Some points, one per row:
tensor([-1.215,  1.236, -0.017,  1.252, -0.147, -0.834,  2.392,  1.755,
        -1.946, -0.790,  1.120,  0.072,  0.401])
tensor([ 1.024, -1.281, -0.237,  0.193, -0.772, -1.171,  0.339, -0.832,
        -1.026,  0.162,  0.776,  0.119, -0.140])
tensor([ 1.018,  1.040,  0.485, -0.583, -0.553,  0.729, -0.602, -0.696,
         0.246, -0.242, -1.270,  0.082,  0.060])
tensor([ 1.088,  0.888, -0.263, -1.649, -0.728, -0.891,  1.353,  1.140,
        -0.170, -1.196, -0.768,  0.311,  0.356])
tensor([-0.933, -1.359, -0.249,  0.618, -0.434,  0.893, -0.444,  0.594,
         0.738, -0.357, -0.189,  0.797,  0.525])
tensor([-0.923, -1.225,  1.064, -1.827,  0.998,  0.936, -1.189, -0.600,
         1.125, -0.748,  1.843,  1.232, -0.266])
tensor([ 1.022,  0.870, -0.798, -0.188,  1.509, -1.080,  0.390, -1.089,
        -0.107,  1.702,  1.335, -2.320,  0.088])
tensor([ 0.978, -1.361,  1.611,  1.306, -0.566,  1.190, -1.194,  1.493,
         1.653,  1.021,  0.379, -0.401,  0.093])
tensor([-1.113, -0.837, -0.337, -1.448, -0.809,  0.804, -0.413, -0.930,
         0.374, -0.776, -0.310,  0.600,  0.340])
tensor([ 1.118,  0.622,  0.001,  0.006, -0.655,  1.105,  0.198, -0.386,
         0.276,  1.954,  0.785, -1.410,  0.318])
tensor([-1.273,  0.597, -0.583,  0.911,  0.119, -0.943,  1.291,  1.660,
        -1.145, -0.213, -0.318,  0.446,  0.405])
tensor([-1.133,  0.584, -0.814,  0.461, -0.714,  0.261, -0.408,  1.336,
        -0.271, -0.961, -2.543,  0.914, -0.200])
tensor([ 0.814,  0.925,  0.749, -0.347, -0.402, -0.553,  0.392,  1.494,
        -0.145, -0.199, -1.003, -0.264,  0.195])
tensor([-1.222, -1.254, -1.590, -1.003, -0.395,  0.897, -1.560,  0.237,
         0.748, -1.347, -1.506,  1.166,  0.536])
tensor([-1.370, -1.161, -0.202, -0.247, -0.648,  1.264, -1.781, -0.746,
         2.847,  0.527,  0.902,  0.275, -4.146])
tensor([ 0.945,  0.775, -0.451, -0.676,  2.049, -1.278,  0.112,  1.092,
         0.016,  1.801,  1.348, -1.559,  0.314])
tensor([ 0.862,  0.829,  0.129,  0.741, -0.835, -0.837,  0.682,  0.409,
        -0.533, -0.304, -2.004, -0.410,  0.522])
tensor([-1.325,  1.121,  1.458, -0.949,  1.098, -0.990, -0.014, -0.943,
        -0.258, -0.420,  1.534,  0.399,  0.162])
tensor([-0.844,  0.859, -0.384, -0.257, -0.380,  1.035, -0.384, -0.064,
         0.150, -0.740, -1.374,  1.372,  0.148])
tensor([-1.095,  0.542, -0.991, -0.637, -0.626, -1.029,  0.887, -0.661,
        -1.697, -1.001,  0.744,  0.912,  0.382])
tensor([-1.223,  1.220, -0.998,  0.672,  1.131, -0.973,  0.484,  1.109,
        -0.004, -0.409,  1.178,  0.843,  0.091])
tensor([-1.137,  1.128, -1.093, -0.369, -0.451,  1.265, -0.963,  1.244,
         0.433, -1.147, -0.488,  2.000,  0.043])
tensor([-1.134,  0.890, -0.306,  1.608, -0.543, -1.300,  0.956,  1.286,
        -1.933, -1.649,  0.173,  0.931,  0.128])
tensor([ 0.781,  0.640,  0.711, -1.377, -0.886,  0.978,  0.980, -0.499,
        -0.337,  0.489, -0.568, -1.065,  0.121])
tensor([ 1.082,  0.575,  2.413, -0.457, -0.458, -0.630, -0.030, -0.986,
         0.469,  1.196, -0.201, -0.872, -0.068])
tensor([ 0.797,  0.902, -0.579, -1.433,  2.043, -1.149, -0.384, -0.678,
        -0.593,  0.304,  0.782, -0.121,  0.164])
tensor([ 0.732,  1.017,  0.071,  0.961,  2.049, -0.629,  0.871,  1.371,
        -0.191,  0.665,  1.103, -0.532,  0.379])
Here are 11 more points, each followed by its number:
tensor([ 0.402,  0.865,  0.334, -0.810,  1.477, -0.898,  1.189, -0.935,
        -0.714,  1.286,  3.690, -1.667,  0.681]) 0
tensor([ 1.097,  0.800,  1.313,  0.990, -0.762, -0.620, -0.175, -0.202,
         0.442, -0.027, -0.359,  0.035,  0.260]) 1
tensor([-1.237, -1.038,  0.140,  1.420, -0.835,  1.180, -0.705, -0.631,
         1.449, -0.004, -0.259,  0.926,  0.219]) 2
tensor([ 0.767, -0.847, -0.518, -0.008, -0.724,  1.183, -1.170,  0.000,
         0.717, -0.056, -0.758,  0.184,  0.114]) 3
tensor([ 0.803,  0.189,  1.843, -0.374, -0.594, -0.970, -0.023, -0.859,
        -0.400,  0.068,  1.241, -0.016,  0.596]) 4
tensor([-0.773,  0.652, -0.508, -2.084,  2.413, -1.199,  0.608, -1.372,
        -0.744, -1.446,  0.033,  0.030,  0.195]) 5
tensor([-1.327,  0.801,  0.081,  0.558, -0.913, -0.749, -0.076,  1.288,
        -0.171, -1.490, -1.711,  1.100,  0.093]) 6
tensor([ 1.135,  0.764, -0.801, -0.236, -0.354, -0.935,  3.090,  0.462,
        -2.923,  0.327,  0.070, -1.028,  0.302]) 7
tensor([ 0.652, -1.238,  0.186,  0.326, -0.649,  1.086,  0.058, -0.915,
         0.806,  0.262,  0.129, -0.034, -0.197]) 8
tensor([ 1.270,  0.651,  1.126, -0.628, -0.740,  0.933,  0.018, -0.792,
         0.291,  1.438, -0.903, -1.254, -0.001]) 9
tensor([-1.263, -1.448,  2.099,  1.011, -0.369,  1.370, -1.024,  1.161,
         0.615, -0.929, -0.338,  1.036,  0.421]) 10
Which three of these numbered points are nearest to each point below, looking only along the 4 directions in which the first points spread most? Their numbers follow each, nearest first.
tensor([-0.019,  0.628, -0.487, -0.178, -0.604, -0.758,  0.565, -0.695,
        -0.304,  0.468, -0.114,  0.089,  0.403]) > 4 1 8
tensor([ 0.816,  1.065, -0.719, -3.237, -0.876,  1.113,  1.032, -0.855,
         0.601,  2.125, -0.075, -2.047,  0.144]) > 9 4 1
tensor([ 1.123, -1.162,  0.201, -0.259, -0.697,  0.163, -0.681, -1.074,
         0.423,  0.813,  0.445, -0.406,  0.392]) > 8 9 4
tensor([ 0.100, -1.172, -0.311,  0.437, -0.433,  1.325, -0.548, -1.232,
         1.071,  0.313,  1.732, -0.428,  0.255]) > 8 3 2
tensor([-1.336,  0.964, -0.094, -0.657,  2.009, -1.048, -0.001,  0.275,
        -1.265, -1.385,  0.731,  1.174, -0.043]) > 5 4 6
tensor([ 1.081,  0.783, -0.122,  1.115, -0.585, -0.949,  0.298,  0.137,
        -0.481,  0.950, -0.081, -0.439,  0.169]) > 1 4 9
Now 11 new points, numbered from 0 again:
tensor([-1.257,  0.668, -1.766,  0.644,  0.887, -0.834, -0.251,  1.405,
        -0.188, -0.651,  0.731,  0.462,  0.196]) 0
tensor([ 0.375,  0.704, -0.280,  1.039, -0.825, -0.880,  0.418,  1.662,
        -0.998, -0.776, -1.454,  0.520,  0.015]) 1
tensor([-0.960,  0.606, -0.892, -0.349, -0.659, -0.715, -0.296,  1.142,
        -0.309, -1.064,  0.296,  0.292,  0.234]) 2
tensor([ 0.695,  0.417, -2.250, -1.206,  0.807, -0.595,  0.190, -0.835,
        -0.232, -0.308,  0.498, -0.030,  0.488]) 3
tensor([ 1.077,  0.426,  1.023,  0.091,  2.006, -1.133,  0.215,  0.797,
        -0.413,  0.450,  1.284, -0.648, -0.028]) 4
tensor([-1.096,  0.917, -1.958, -1.325,  2.212, -1.247,  1.073,  0.792,
        -1.521, -1.859,  0.147,  1.431,  0.148]) 5
tensor([-1.353, -1.393, -1.213, -0.175, -0.418,  1.083, -0.763, -1.078,
         1.126, -1.878, -2.283,  2.072, -2.803]) 6
tensor([ 0.818,  0.711,  0.797, -1.495,  2.216, -1.201, -0.195, -1.026,
        -0.239,  0.790,  0.760, -0.246,  0.022]) 7
tensor([-0.820,  0.772, -0.330, -0.089,  1.207, -1.003,  1.018,  1.485,
        -1.106, -0.936, -0.108,  0.214,  0.158]) 8
tensor([-1.371, -1.435, -0.229, -1.209, -0.476,  0.702, -0.607, -0.778,
        -0.010, -0.940, -1.375,  0.934,  0.135]) 9
tensor([-1.198,  0.864,  0.673,  0.992, -0.228, -0.917,  0.665, -0.622,
         0.114, -0.595, -0.228,  0.233,  0.590]) 10
Which three of these numbered points are nearest to each point below, looking only along the 4 directions in which the first points spread most? Their numbers follow each, nearest first.
tensor([ 0.787,  0.585,  0.932,  1.574, -0.773, -0.699,  0.702, -0.711,
        -1.267,  0.597,  0.943, -0.881,  0.100]) > 4 10 8
tensor([-1.221,  1.032, -1.514,  0.249, -0.480, -1.225,  0.237,  0.684,
        -0.593, -2.386, -0.648,  2.024,  0.380]) > 2 5 8
tensor([ 0.672,  1.115,  0.228,  0.550,  0.948, -0.772,  2.132,  0.948,
        -1.351,  0.997, -0.566, -1.948,  0.196]) > 4 8 10
tensor([ 0.891,  1.207,  1.057,  1.299,  1.284, -0.690,  1.361,  1.475,
        -1.249,  0.397,  0.266, -0.443,  0.038]) > 4 8 10
tensor([ 0.723, -0.981, -0.949,  0.255, -0.455,  0.645,  0.153, -0.693,
        -0.147,  0.609, -0.808, -1.027, -0.104]) > 10 3 2
tensor([-0.932, -1.602, -0.399, -0.235, -0.938,  1.083, -1.232, -0.798,
         0.130, -0.936, -1.293,  0.684,  0.471]) > 9 6 2
